(in the rows, 128 means zero)
A state moves one step at a time under one of 6 hidden systems, and each row is a state written as 18 numbers. Each run below is a few steps of one system.
guza, run 1:
[[139 132 132 159  80 133  84 186 125 181 149 117 150 160 119 137 100 163]
 [ 77 130 126 124 120 106 121  75 114 146  70 144 161 146 119 109 135 196]
 [114 101 115 108 136 128 187  88 108  86  87 108 114 142 105 137 131  68]
 [220 153 126 142 132 119 116 127 131 128 162 100 138 104 128 137 122  57]
 [135 153 124 147 172 136  94 136 135 147 169 171 126  98 178  81 152 165]
 [ 53 112 136 110 116 127 162 179 135 116 128 144  65 150 133 118 122 161]
 [127 125 163  94  74 109 134 143 160 135 104  94 146 140  88 200 101 129]
 [141 109 112 147 159 160  88  78 124 134 112 131 210 112 103 151 143 135]
 [140 103  87 182 159 142 134 117  68 104 124 133 100 165 140  80 144 105]
 [167 177 146 103  81  83 156 142 105 134 136 112  88 133 163  90 107 110]]
fimag, run 2 (10 x 18):
[[ 93 130 116 115  81 133 146  55 117 121 103 155 129 158 191 137 134 140]
 [130  96  59 143 128 143 166 103 142 104 142  94 171 140  98 103 106  91]
 [200 106 160 113 188  93  84 131 152 100 131 106 129 150 105 128 131 118]
 [145 133 173  89 165 159 140 184  80 136 123 165 129 100 153 106 134 138]
 [ 74 172 127 152  94 107 147 168 122 156 127 115  83  88  93 123 131 146]
 [102 145 136 116  72 108 116  78 171 138 124 137 116 147 161 197 132 122]
 [118  89  71 154 134 186 129  94 134 130 145 137 200 145 140 123 125 124]
 [160  89 115 153 175  99 105 127 118  84 115 103 110 167  86  87 132 151]
 [183 138 184  68 134 113 157 155  81 111 101 128 109 133 155 113 116 116]
 [110 177 135 111 123 136 150 157 127 164 139 114 138  42  95 121 135 109]]
basu, run 3 (10 x 18):
[[169 154 165  88 127 110  83 116  98 127 175 107  89 119 153  95 167 103]
 [101 128 134  57 171 132 174 151 129 166 143 160 135 123 143  78 130  89]
 [104 125 117 144 164  87 153 170 201 151 110 153 122 138 101 149  95 144]
 [131 138 135 160 110 133 119  93 157 109  82 149 157 105 147 200 118 176]
 [111 107  94 168  81 185 120 112  70  87 134  93 144 120 119 122 140 148]
 [151 120 148 113 101 110  88 125  92 114 167  82  71 175 122 110 148  90]
 [162 145 157  63 156 111 128 128 120 188 144 142 154 139 148  98 131  82]
 [ 96 137 112 139 204 107 160 154 156 159 105 160 144 100  94  97 122 137]
 [127 139 127 170 133 108 156 129 165  87  84 157  95 104 144 191 105 154]
 [130 129 105 146  52 179 126 121 121  93 152 107 155  99 155 156 113 154]]
Bom, run 4 (10 x 18):
[[114 120 100 112  98 154 154 142 123 160 152 156 157 173 189  79  99 143]
 [111 128 101 135 128  69 128  97 159 129  99  93 153 139  61  97 115 162]
 [169  98 153 109 173 133 150 111 119  73  84 142 118 137 133 183 127  94]
 [153 129 116 164 122 191 124 185  81 131 165 116 147  84 120 120 130 121]
 [117 183 166 131 104  78  75 113 128 161 138 124  77 115 130 131 161 149]
 [ 78 118 123  70 121 140 183 107 143 134 125 165 128 161 188 120 116 113]
 [125 103  72 167 133 119 139 144 173 141 141  97 174 144  69 106  92 130]
 [197 120 159 146 164  97  86  98 125  93  85 135 130 136 127 172 139 140]
 [126 122 133 122 127 194 154 148  53  91 137 136 124  92 155  97 142 137]
 [108 169 137 127  84  88 120 156 134 161 160  84  81 111  90 117 137 111]]
gos, run 5 (10 x 18):
[[136 133  92 144  73 100 175  85 135 100  87  87 153 137 103 132  89 127]
 [185 133 130  91 147 120 117  72 164 116 148 114 167 101 137 152 143  72]
 [151 102 129 127 196 161  90 161 114 124 188 141 117 119 138  93 162 111]
 [107 137 151 125 118  97 121 185 106 147 133 137  74 162 137  81 120 173]
 [ 81 161 149 101  84 115 182 122 119 159  62 143 142 110 123 150 106 151]
 [105 119  95 161 127 150 139  99 162 122 117 111 160  95  76 189 131  94]
 [184 100 113 164 136 140  75 109 159  98 169 123 125 165 159 160 132 113]
 [164 123 130 110 144 137 116 123  82 102 139 139 134 148 184  54 128 164]
 [ 91 143 143  73 136  93 163 131  95 137 109 107 105 118  88  64 140 125]
 [111 142 158 102 129 118 154 170 161 184 116 136 123 117  95 192 118  79]]
basu, run 6:
[[ 83 140 158  46  98 108 135  82 109 140 107 102 141 115 105 113 148 132]
 [117  92 114 128 165 138 163 137 135 150 111 119 143 148  70 156 125  52]
 [189 148 130 203 161 121  84 150 146 155 132 161 133 128 142 165 119 126]
 [119 165 115 144 119 146 130  99  87 108 124 155 126  83 183  88 145 181]
 [ 87 116 104  92  96 118 186 127 129  72 142  90  85 132 119  93 117 120]
 [155 107 151  77 122 109 107 139 195 136 158 103 145 157 114 173 109  97]
 [120 106 140 132 182 164  83 133 114 178 121 161 193 129 114 137 150 156]
 [105 128 125 186 135 119 146 143  64 118  63 151  85 147 113 114 130 152]
 [164 184 131 135  57  93 164 114 122 116 118 103 100 101 149 143 105  99]
 [120 134  98 104 135 150 113  93 167 132 195 102 164  73 122 112 156  97]]
gos, run 7:
[[ 95 122 103 125 102 127 141 115 107 151 164 131  87 186 162  91 141  85]
 [109 130 109  97 136 106 163 137 167 188 127 157 183 154 143  85  93 137]
 [120 117 137 125 198 103 138 136 178 117  84 145 151  95  81 146 122 163]
 [167 113 158 141 132 139 126 169 120  62 115 107  88 113 115 191 122 132]
 [150 152 133 132  51 158  99 122  78 115 162  92 125 111 155 126 138 139]
 [ 79 137 112 115 113 127 110  56 101 170 142 130 129 141 137  90 173 108]
 [104  95 107 128 175 119 158 139 151 175 116 159 142 191 120 113 112  81]
 [179 133 123 145 163  95 144 176 179 130 110 141 160 121 115 127  77 157]
 [151 154 163 126 144 119 123 122 131  62 106 127  99  56 137 157 142 166]
 [102 120 139 110  83 174 135 127  80  85 155  93  81 108 133 149 158 104]]
modom, run 8:
[[160  97 126 173 169 139 120 121  77  67  97 141  96 153 141 121 138 139]
 [157 157 131 121  89 135 136 167  65 134 160 105 108 119 144  62 122 124]
 [ 89 160 159  65 120 101 108 106 156 170 157 114 119  98 114 126 164 115]
 [ 77  80 126 121 161 166 143 131 170 146 127 162 142 156 123 188 131  96]
 [169 124  92 205 125 119 139 162 158 119 113 141 149 151 133 143  72 154]
 [162 165 148 126 110  87 123  85  94  88  81 122 116 113 156 100 126 186]
 [ 96 111 135  80 118 166 152 114  64 101 135  90 119 102 103  98 163  96]
 [139 120 130 129 130 134  89 162 152 167 196  96 124 141  88 143 145  72]
 [135 131 143 131 170 113  98 132 170 186 124 191 154 158 169 144 125 150]
 [ 81 127  97 149 139 121 200 135 135 103  79 162 124 124 139 104  98 168]]
fimag, run 9:
[[118 111  82 148 149 104 101  98 152 154 152 134 156 180 138  62 127 150]
 [130  95 141  78 176  98 176 122 134 101  73 144 136 176 124 103 100 135]
 [164 127 157 108 138 136 170 183 120 105  97 104 145  83  81 164 100 113]
 [141 164 167 146 121 138  71 144 119 131 149 117 104  61 117 176 166 138]
 [ 82 140 116 149 100 159 105 114 103 154 170 154  94 140 185 114 164 129]
 [ 96 121  70 145  92  98 156 106 148 154 131 122 141 193 129  79  98 128]
 [158 100 130  90 162  88 148  87 168 107  81 120 177 154 107 141 100 119]
 [170 101 148 123 190 171 140 166 106  86 114 135 145  87 108 151 132 115]
 [147 159 155 165 119 129  92 188  94 124 157 116  70  94 120 124 147 150]
 [ 93 175 142 102  64 111 120 106 116 166 149 139  98 131 180 115 142 139]]
Bom, run 10, 10 rows:
[[163 150 116 171 106 163 126 119 114 147 135 170 140 131 203 161 120 105]
 [103 154  81 150 106 120 113  90 127 121 164 114 137 103 141  55 145 171]
 [129 108 145  70 145  72 143 112 165  82 131 109  73 169 132 114 122 115]
 [164  90 140  87 148 165 154 183 135 135 133 126 191 139 111 134  92 114]
 [113 138 151 170 147 130  76 146 104 159  99 127 142  95  63 154 154 166]
 [100 145 145 149 105 138 147 111  87 120  96 166  65 143 177 165 147 115]
 [120 155  70 140  65 138 163 116 137 148 170 107 149 124 153  92 102 106]
 [146 128 127 105 159  75  88  71 190 123 144 105 144 132 108 117 144 125]
 [144  73 147  95 209 161 139 151 117  85 118 161 129 154 144 118 131 127]
 [139 139 136 162 115 131 132 211  94 137 113 111 127 112  78 115 105 164]]
modom, run 11, 10 rows:
[[107 133 148 130 123 131 102 157  97 188 162 121  90 141 104 138 163  70]
 [114 156 115 131 140 123 139 126 172 210 144 176 155 136 165 144 119  93]
 [107 124  87 143 153 102 176  99 196  95 106 160 131 123 157 132  98 152]
 [168 111 128 125 104 131 156 124 122  32 108 103 105 126 144 142  98 153]
 [170 124 153 105 102 150  87 140  80 103 148  75 156 101 101 107 143 154]
 [ 86 115 148 118 149 134  70 131  95 181 147 122 124 142  80 108 180 129]
 [ 85 124 127 144 134 121 147 157 128 206 117 170 110 180 129 144 124  85]
 [153 169 103 149 127  91 187 117 181 147 101 157 145 108 156 144  85 107]
 [154 134 115 124 150 125 151  75 149  41 112 124 121  81 155 137 130 141]
 [144  88 128 116 121 180 105 142  93  55 170  92 115 125 132 115 142 145]]
guza, run 12, 10 rows:
[[ 91 156 112 155 156 100 155 101 100 129 105 155  61 120 139  90 161 109]
 [137 156 135  96  85 110 177 130 168 121 147 132  90 120 176 163 103  81]
 [132 131 114 124 138 139 105 136 212 131 179 115 181  83 117 143 116 157]
 [109  66 127 147 180 145  91 149 137  95 125 149 122 180 120 129 135 186]
 [145 110 148 113  78 145 149 160  53 114  89 103 131 171 118 123 104 139]
 [135 175 141 117 108 100 113  85  92 167 105  91 152  85  83 115 154 112]
 [105 132 117 129 186 130 135  72 134 141 129 173 114 117 158 139 172  71]
 [142 129  87 155 117 140 179 176 163 132 168 141 108 143 166 127  88  87]
 [154 153 133 134 109  82 102 151 188 120 140 114 134 116 128 124  92 206]
 [ 88  87 160  78 156 155 122 112 120  75 105 139 130 121 126 140 149 189]]

Which system made each of these runs?
run 13 (2 x 18):
[[119 120 155 127 142 147 124  98 120  72 103 122  95  86 108 200 166 112]
 [166 130 111 172  95 182 103 158  96 129 189 122 116 135 162 136 133  91]]
 => fimag
run 14:
[[161 163 158 133 140 166  93 164 110 157 168 146 139  68 151 142 153 123]
 [ 55 149 111 161 121 122 106 133 129 158 155 154  85 127 144  94 154 161]]
 => fimag
run 15 (2 x 18):
[[141 142 122 117 138 114  91  76 102 150 122  98 189 107  87  80 154 138]
 [113 120 128 119 199 120 147 105  99 130 113 165  86 150 143 101 162  78]]
 => guza
run 16 (2 x 18):
[[204 120 152 170 161 137  73 154  98 103 148 135  94 134 145 148 146 118]
 [105 155 138 129  78 162 122 155  70 157 151 141 121 120 173  88 135 163]]
 => guza
run 17 (2 x 18):
[[180 133 136 153 147 104  82 140 125 182 109 119 189 147  81 131 113 134]
 [177 161 141 186 178 104 116 120  96 121  88 158  97  97 134 135 150 120]]
 => gos
run 18, 2 rows:
[[165 104 114 151  80  96 115 135 133 111 119  85 127 209 113 137  85 133]
 [178 133 148  77 142 133 117  84  97 121  99 122 195 103 132 106 134 135]]
 => fimag
run 19, 2 rows:
[[100 134 130  62 135 107 181  80 181 118 101 154 151 117 160 135 116 127]
 [118  80  93 150 140 157 147 159 167 103 127 110 181 136  81 155  92 145]]
 => basu
run 20, 2 rows:
[[109 121  98 148 163 137 189 191 138 130 116 151 140 114 115  88  87 153]
 [145 148 166 153 111  80 121 145 135  90  84 110  77 114 101 176 116 166]]
 => guza
run 21 (2 x 18):
[[151 127  89 160 138 121 146 120 106 132  93 150 178 150 151  63  95 177]
 [124 145 137 109 136  83 167 117 102  71  90 103  77  99 106  91 132 142]]
 => guza
run 22:
[[ 68  90 126 109 140 170 121 131  97  82 151  98 106  99  82 114 166 145]
 [148 124 159 130 102 104 114 179 109 164 140 115  76 186 117 160 122  77]]
 => Bom
run 23, 2 rows:
[[139 131 106 146 119 140 122 161 102 117 192 131  75 145 180  71 134 123]
 [108 152 157  49  84 101 133 139 167 153 158 119 128 131 152 108 114 151]]
 => modom
run 24, 2 rows:
[[ 55 130 104 161  90 125 147 159 121 157 144 140  75 167 137 112 124 139]
 [129 128 114 120  65  90 138  79 165 142  97 114 167 179 129 152  85 144]]
 => fimag
run 25, 2 rows:
[[109 131  89 129 143 114 140 100 158 148 119 156 190 130 149  69 107 184]
 [119  98 145  95 191  94 157 114 154  75  80 124 112 126  87 133 129 133]]
 => gos
run 26, 2 rows:
[[ 99 111 106  93  97 172 155 125  70 103 149  84 141 116 110  71 134 118]
 [150 141 158 108 145  68  89 125 134 170 138 102 100 153  85 125 151  83]]
 => guza
run 27 (2 x 18):
[[ 83 139 105 172 182 130 110  95 108 146 129 156 101  99 116 100 182 127]
 [112 107 111 134 121 109 180 161 149 117 124 144  71 195 153 138  91 102]]
 => gos
run 28, 2 rows:
[[110 135  94 147 165 126 159  77  78 106 103 142 100 118 140  79 159  96]
 [151 135 122 104 106 126 152 148 140 107 194 100  82 129 155 110 120  65]]
 => modom
run 29:
[[109 120 144 161  88 138  62 126 141 127 151 110 102 140 118 197 153 144]
 [102  96 101 118  90 167 107  86 109 151 138 131 186 185 155 115 128 145]]
 => guza
run 30:
[[100  76 100 100 147 184 131 137 156 129 191 140 153 157 155 117 134 107]
 [128  93 141 129 145  97  92 160 145 147 119 143 121 213 121 108 109 183]]
 => basu
run 31:
[[ 75 132 137  89 125 129 208 147 126 122  91 169 104 130 161 129 106 135]
 [136 138 127 135 101 111 147 145 177 117 125  81 132  89  66 187 110 106]]
 => guza
run 32 (2 x 18):
[[164 108 111 182 175 116  94 170 120 147 125 133 153 164 104  85 110 165]
 [126 149 160 119 119 109 155 130  66 109  60 150  92 130 154 105 119 174]]
 => guza
run 33:
[[ 89 100 123 115 154 157 166 142 172  97 108 131 157  83  90 175 116 149]
 [145  98 146 163 112 153  73 157 118  88 147 100  98 143 104 190 140 145]]
 => fimag
run 34:
[[113 119  90 140 106  95 138 128 159 187 124 108 171 183  88 108  94 117]
 [155 112 150 113 181 104 121  85 143 115  61 153 169 137 117 165 126 138]]
 => fimag
run 35, 2 rows:
[[130 157 168  95  98 142 173 179  97 149 118 159 103 120 180 139 107 120]
 [ 64 156  98 135  91 108 139 139 170 180 155 106 136 105  92 115 122 137]]
 => basu
